Each row is where one point has got to under a steady rotation. How many ticks took it there?
The counts run from 0 to 104.
[-2.16  1.85  1.70  2.29  2.39  6.34 -2.47  1.52 -0.78  0.71 -1.25  1.55
  2.69  0.60 -1.13 -3.25  1.55  1.19  1.42  1.23  0.80 -0.81 -1.41 -1.63]
0
[-1.16  2.88  2.42  1.57  1.35  7.14 -2.16  1.56 -0.48 -0.76 -0.61  1.18
  2.52  0.72 -2.66 -2.23  0.68  1.28  0.40  1.58  1.14 -1.70 -1.23 -1.11]
12
[ 0.10  3.06  1.43  0.32 -0.16  4.58 -0.30  2.60 -0.85 -4.31 -0.84  1.73
  2.61  1.75 -4.05 -1.38  1.91  0.07 -0.21 -0.28 -2.11 -2.67  0.76 -1.67]
33
[-0.97  4.36  2.01  1.86 -0.44  5.08 -1.59  2.44 -0.28 -2.60 -0.30  0.61
  2.87 -1.08 -4.26 -2.99  0.75 -0.76  1.26  0.85 -0.47  0.41  0.26 -1.46]
40
[ 1.10 -0.58  0.99  0.46 -1.63  3.95  0.40  1.52  0.97 -5.76  1.05  3.18
  0.36  1.47 -2.34 -2.28  2.26  0.12  3.29  0.52 -3.56  0.98  0.44 -1.92]
73
[-0.75  3.18  0.09  0.24 -0.96  3.91 -0.89  2.71  0.39 -4.32 -1.27  1.34
  2.49  1.24 -3.75 -2.54  2.47 -0.07  0.28 -0.84 -3.72 -0.45  1.55 -2.57]
45
[-2.19  3.43  0.31  1.67  1.89  6.41 -3.09  2.45 -0.22 -0.64 -1.59  1.30
  4.18  1.83 -1.72 -2.67  2.27 -0.15 -0.01  0.08 -1.27 -1.27 -0.56 -1.20]
15
[-1.21  2.77  0.65  1.51 -1.80  3.57 -0.83  2.44 -0.07 -3.29 -1.02  0.50
  2.65 -0.55 -2.97 -4.43  1.76 -1.37  1.77 -0.52 -2.59  1.22  0.37 -2.82]
56
[ 0.96 -1.09  2.22  2.10 -0.81  5.64  0.02  1.27  0.11 -3.57  1.16  3.09
 -0.35  0.58 -1.52 -1.09  0.90  1.09  4.53  1.93 -0.48 -0.17 -1.18 -1.35]
90
[-1.68  3.27  1.07  2.06  2.15  6.31 -2.36  1.92 -0.56 -0.74 -1.05  0.52
  4.24  1.20 -2.13 -3.04  1.48  0.40 -0.41  1.04  0.36 -0.46 -0.58 -1.44]
14
[ 0.43 -0.84  2.50  2.53 -1.14  5.99 -1.01  1.09  0.00 -2.93  1.41  2.60
 -0.18  0.34 -0.90 -3.53  0.71  1.10  4.30  3.47 -0.03  1.35 -1.75 -1.08]
92
[-0.50  2.89  0.62 -0.28  0.32  4.49 -1.24  2.58  0.50 -3.66 -1.21  1.86
  2.66  2.02 -3.43 -1.19  2.00  0.02  0.04  0.16 -3.46 -2.01  1.18 -1.82]
32
[-0.34 -1.35 -0.25  1.62  0.20  4.80 -2.09  1.06  0.68 -2.69  0.25  3.38
  1.38  1.39  0.01 -4.54  3.36  1.04  4.52 -0.13 -1.89  1.17 -1.51 -1.65]
97
[ 1.17  3.29  2.33  1.41 -1.34  4.80 -0.18  2.52 -0.06 -5.26  0.00  0.88
  1.52 -0.18 -4.02 -0.67  0.16  0.20  2.18  2.09 -1.57 -0.37  0.77 -1.96]
50
[-1.17  3.22  0.19 -0.14  0.26  4.84 -1.51  2.03  0.09 -2.87 -1.66  1.30
  3.91  1.69 -3.67 -2.97  2.54  0.42 -0.69 -0.78 -3.35 -1.55  0.77 -2.01]
31
[-0.28 -0.44  1.59  2.62 -0.35  5.26 -1.96  1.30  0.38 -1.63  0.29  1.93
  1.11  0.15 -0.86 -4.16  1.54  0.54  4.56  1.87 -0.18  1.87 -1.86 -1.34]
94
[ 0.07  4.32  2.86  1.64 -0.96  5.21 -1.12  2.53 -0.51 -3.44 -0.77  0.44
  2.76 -0.51 -4.71 -1.56  0.17  0.39  1.10  1.62 -0.47 -0.47  0.65 -2.35]
38
[ 1.30  1.71  2.26  1.01 -2.09  4.55  0.57  2.22  0.34 -6.16  0.56  1.57
  0.80  0.68 -3.91 -0.90  0.41  0.39  2.50  1.58 -1.88  0.22  0.98 -1.74]
62
[ 0.79 -2.04  0.58  0.76 -0.80  4.28  0.15  0.71  0.96 -5.07  1.19  3.51
 -0.43  2.25 -1.04 -2.07  2.53  1.37  4.36  0.44 -2.87  0.30 -0.51 -1.52]
87
[-0.56  3.40  1.27  2.07 -2.01  4.52 -1.25  2.37  0.59 -3.31 -0.84  0.69
  2.71 -1.74 -3.20 -3.95  1.18 -1.31  1.82  1.33 -2.24  2.09 -0.28 -2.46]
54
[ 1.69 -1.56  1.56  0.99 -1.29  4.59  0.38  0.82  0.47 -4.57  0.90  3.58
  0.00  1.62 -1.31 -2.04  2.05  1.49  4.00  1.56 -2.50 -0.03 -0.61 -1.70]
88
[ 0.20 -0.40 -0.42  0.22 -1.93  3.69 -0.25  1.90  1.12 -5.28  0.38  2.67
  0.76  0.93 -2.38 -3.70  2.84 -0.03  2.70 -0.43 -3.82  0.84  0.09 -2.35]
72
[ 0.00  2.15  2.20  2.39 -2.80  4.61 -0.62  1.92  0.30 -3.96  0.04  1.26
  0.75 -1.11 -3.10 -3.63  0.56 -0.61  3.98  1.65 -0.69  1.85 -0.44 -2.59]
66
[ 0.32  0.39  1.84  2.59 -1.74  4.23 -1.20  1.25 -0.06 -2.66  1.01  2.53
  0.91 -0.80 -1.14 -4.39  1.32  0.22  5.13  1.99 -0.98  2.13 -1.10 -1.83]
80
[-1.02  4.38  2.10  1.96 -0.54  4.92 -1.37  2.33 -1.14 -2.22 -0.66  0.02
  2.75 -0.26 -4.25 -2.37  0.53  0.19  1.08  1.54 -0.17 -0.26 -0.52 -2.03]
39
[ 0.78  0.72  1.91  2.53 -1.51  4.42 -0.03  1.65 -0.43 -3.84  0.18  2.18
  0.22 -0.93 -3.05 -2.29 -0.08  0.63  4.14  2.55  0.03  1.82 -0.49 -1.21]
78
[-0.50 -0.53  0.01  1.63 -0.55  4.37 -1.55  1.09  1.04 -3.47  0.14  1.64
  1.20  0.21 -1.12 -5.05  2.26 -0.20  3.72 -0.15 -2.45  2.01 -0.77 -2.06]
83
[-1.79  0.87  0.99  0.07  2.39  5.59 -1.74  1.47  0.26 -1.11 -1.06  2.68
  2.80  2.75 -1.25 -2.79  2.58  1.20  0.47  0.03 -1.35 -2.30 -0.47 -1.46]
4
[-1.44  4.67  0.76  1.60 -0.92  4.94 -1.75  2.00 -0.47 -2.59 -1.32  0.46
  3.33 -1.00 -3.78 -4.30  1.35 -1.07  1.14  0.82 -1.90  0.32  0.66 -2.58]
41
[ 0.65  3.03  0.93  0.65  0.07  4.62 -0.32  1.58 -0.54 -5.19 -0.70  1.74
  2.65  1.90 -4.37 -0.17  1.82  0.41 -0.60  1.27 -1.96 -2.98  1.45 -1.84]
34
[-0.49  1.25  1.12  0.36  2.37  5.73 -1.18  1.17 -0.10 -2.23 -0.99  3.39
  2.25  3.55 -2.73 -1.31  2.41  1.91 -0.28  0.64 -1.43 -3.49 -0.51 -1.31]
6
[ 0.85  2.36  2.51  2.40 -2.43  4.34 -0.65  1.73 -0.47 -3.85  0.99  0.90
  0.88 -1.23 -2.93 -2.42  0.35  0.35  3.63  2.54 -0.80  1.72 -0.50 -2.20]
65
[-0.45  3.17  1.83 -0.21  1.51  6.03 -0.58  1.78 -0.64 -3.53 -0.99  1.26
  2.64  2.49 -3.89 -0.42  1.29  1.76 -0.79  1.02 -1.58 -3.05  0.63 -1.16]
21
[-0.93  2.72  2.44  2.00  1.94  6.62 -2.16  2.02 -0.83 -1.43 -1.21  1.19
  2.67  1.24 -2.30 -1.42  0.41  1.53  0.63  2.51  1.02 -2.76 -0.65 -0.75]
11
[ 0.06  2.33  0.95  0.12 -1.43  3.65 -0.15  1.55  0.35 -5.60 -0.25  0.71
  1.69  1.34 -4.25 -1.06  1.36 -0.57  0.48  0.45 -3.07 -1.30  1.15 -1.82]
47
[-1.20  3.59 -0.42  0.04  0.14  4.64 -2.00  2.32  0.25 -2.18 -1.63  1.61
  3.88  1.20 -2.98 -2.93  1.90  0.09  0.03 -0.18 -3.04 -0.97  0.86 -1.86]
30
[-1.79  1.58  0.36  0.74  2.68  6.37 -2.59  1.75  0.12 -0.97 -1.03  2.52
  3.40  2.88 -1.00 -3.54  2.53  0.83  0.56 -0.27 -1.20 -1.79 -1.13 -1.49]
3
[-1.01  2.92  1.07  2.16 -1.27  4.33 -1.06  2.67 -0.15 -3.70 -0.38  1.11
  2.68 -1.08 -3.28 -4.51  1.84 -1.36  1.74  0.17 -2.13  1.47  0.13 -2.05]
55
[-0.09  3.40  2.83  1.31 -0.12  5.46  0.15  1.46 -1.06 -2.94 -0.75  0.63
  2.44  0.49 -4.71 -0.25 -0.01  0.51  0.58  2.33 -0.93 -1.25  0.65 -2.21]
37
[ 0.22  3.81  2.22  2.46 -1.88  4.81 -0.85  2.08 -0.23 -3.37 -0.72  0.11
  2.41 -1.33 -3.45 -2.98  0.10 -0.25  2.59  2.20 -0.48  0.86  0.47 -1.94]
52
[-1.82  1.74 -0.02  1.76  2.40  6.78 -2.24  1.52  0.11 -0.29 -0.64  2.12
  3.77  1.89 -1.08 -3.78  2.54  0.67  0.74  0.15 -0.87 -1.28 -1.32 -1.02]
2
[-1.91  4.98  0.81  1.54  0.54  5.16 -2.06  2.23 -0.80 -1.06 -1.36  0.46
  3.73  0.06 -3.18 -4.04  2.27 -0.14  0.29  0.51 -1.16 -0.59  0.10 -2.71]
28
[-1.37  3.46  1.99  2.11  1.91  6.26 -2.56  1.64 -0.74  0.27 -0.98  1.22
  3.65  0.00 -2.56 -2.57  1.46  1.32 -0.38  1.74  0.23 -1.03 -1.32 -0.92]
13
[ 0.27  0.43  0.06  1.84 -2.58  3.93 -0.75  1.33  1.12 -4.14 -0.03  2.90
  1.52  0.09 -2.17 -5.00  2.36 -1.08  3.15 -0.33 -2.73  1.36 -0.10 -2.26]
70
[ 0.80 -0.08  1.68  1.46 -2.05  4.39  0.62  1.30  0.35 -5.28  0.60  2.72
  0.13  0.88 -2.30 -1.72  1.64  0.19  3.87  1.60 -1.90  0.12 -0.14 -1.77]
75
[ 0.65 -0.42  2.31  2.52 -1.00  5.38  0.15  1.15  0.00 -3.53  1.08  3.07
 -0.11  0.05 -1.74 -1.99  0.76  1.03  4.67  3.00  0.16  1.07 -1.31 -1.38]
91
[ 1.20 -0.04  1.63  1.34 -2.14  4.70  0.50  0.84  0.03 -5.82  1.60  2.48
  0.03  0.20 -2.42 -1.45  1.02  1.16  3.99  1.90 -1.25  0.96 -0.13 -1.67]
76
[-0.53 -1.41  0.33  1.99 -1.14  5.26 -0.95  2.03  0.31 -2.07  0.66  3.13
  1.21  1.18  0.30 -4.71  2.67  0.55  4.39  0.30 -1.21  1.68 -1.78 -1.35]
96
[ 0.83  2.39  1.62  0.28 -1.31  4.37  0.62  1.91 -0.45 -5.84 -0.35  1.61
  1.64  0.99 -4.47 -1.10  1.45  0.64  1.37  1.14 -2.39 -0.96  1.54 -2.45]
48
[ 0.02  3.77  2.67  0.48  0.49  6.25 -1.41  2.09 -1.08 -2.57 -0.43  1.17
  2.31  1.22 -3.30 -0.45  0.28  1.02  0.04  2.20 -0.20 -2.79  0.45 -1.85]
23
[-1.87  4.95  1.36  1.58  0.14  5.58 -2.13  1.83 -0.06 -1.29 -1.49  0.03
  4.01  0.31 -3.29 -3.21  0.98 -0.14  0.29  1.14 -0.70 -0.39  0.00 -1.24]
27
[ 1.10  1.38  2.48  1.67 -1.95  4.03  0.46  1.79 -0.38 -5.60  0.25  2.22
  0.84  0.03 -3.75 -1.27  0.32 -0.31  3.55  2.53 -1.52  0.91  0.24 -2.03]
63
[-1.50  2.31  0.45  0.66  1.40  5.23 -1.22  1.68 -0.02 -2.85 -1.47  1.89
  3.24  2.68 -2.18 -1.71  2.82  0.09 -0.96 -0.32 -2.13 -2.29  0.03 -2.06]
18
[ 1.49 -0.25  2.39  2.33 -1.88  4.71 -0.38  1.71  0.57 -4.86  0.88  2.12
 -0.49 -0.17 -2.65 -2.43  0.45  0.50  5.30  2.47 -1.15  1.32 -0.63 -1.07]
77
[ 1.40 -0.40  1.01  0.94 -1.81  4.23  0.26  0.87  0.45 -6.21  1.01  3.24
  0.87  1.04 -2.26 -1.27  1.89  0.19  3.70  1.04 -2.78  0.16 -0.14 -1.81]
74
[-0.51  1.45  1.94 -0.05  2.62  6.04 -1.12  1.79 -0.26 -3.25 -1.14  2.44
  2.34  3.51 -2.78 -0.44  2.44  1.48 -0.25  0.74 -1.19 -3.75 -0.22 -0.88]
7
[ 0.23  1.81  0.31  0.12 -1.58  3.66  0.11  2.28  0.88 -5.78  0.20  2.48
  1.33  1.03 -3.20 -3.06  2.27 -0.57  1.96  0.27 -4.04 -0.23  1.49 -1.66]
59
[ 0.08  1.65  1.79  1.27  1.92  6.53 -0.53  1.61 -0.67 -2.53 -0.50  2.37
  2.06  3.21 -2.61 -0.27  0.98  1.89  0.23  1.71 -0.15 -3.37 -0.39 -1.22]
8
[-2.02  1.40  1.13  2.00  2.22  6.64 -2.29  1.56 -0.26  0.22 -1.10  1.84
  3.25  1.58 -0.63 -3.66  1.98  0.85  0.81  0.22  0.42 -0.85 -1.30 -1.38]
1
[-1.36  3.69  0.23  0.29 -0.93  4.09 -1.27  2.53  0.31 -3.30 -1.30  0.74
  2.93  0.51 -3.09 -3.82  2.42 -0.79  0.11 -0.32 -3.06  0.22  0.46 -2.03]
43
[-0.32  2.20  1.12  2.54 -2.61  4.72 -1.54  1.73 -0.18 -3.36  0.02  1.06
  1.57 -0.56 -2.78 -4.07  1.39 -1.17  3.70  1.30 -1.81  2.42 -0.68 -2.70]
67
[-1.08  3.52  1.74  2.06 -1.64  4.59 -0.79  1.93  0.02 -3.30 -0.49  0.65
  2.46 -1.41 -4.04 -3.39  0.91 -0.96  2.40  1.53 -1.17  0.98  0.01 -2.53]
53
[ 0.89 -2.15  2.32  1.57  0.25  5.66 -0.64  0.88 -0.30 -2.54  0.64  3.60
 -0.10  1.57 -0.91 -1.20  1.01  1.91  3.88  2.27  0.31 -0.54 -1.52 -0.41]
103
[-0.09  2.12 -0.16  0.33 -1.83  3.33 -0.52  2.46  0.82 -4.73 -0.77  1.73
  2.18  0.82 -3.23 -2.95  2.90 -0.63  1.82 -0.58 -3.83  0.53  0.38 -2.61]
58
[-0.60  2.39  2.53  1.03  2.58  6.28 -1.30  1.42 -1.06 -2.19 -0.12  2.58
  2.46  2.23 -2.57  0.00  1.19  1.95  0.18  1.78  0.71 -3.24 -0.72 -0.69]
9
[-0.12  4.82  2.32  1.84  0.66  6.79 -1.59  2.10 -1.07 -2.36 -0.51  0.29
  3.25  0.40 -3.40 -1.51  0.45  0.63  0.41  2.73  0.00 -1.62 -0.32 -1.24]
25
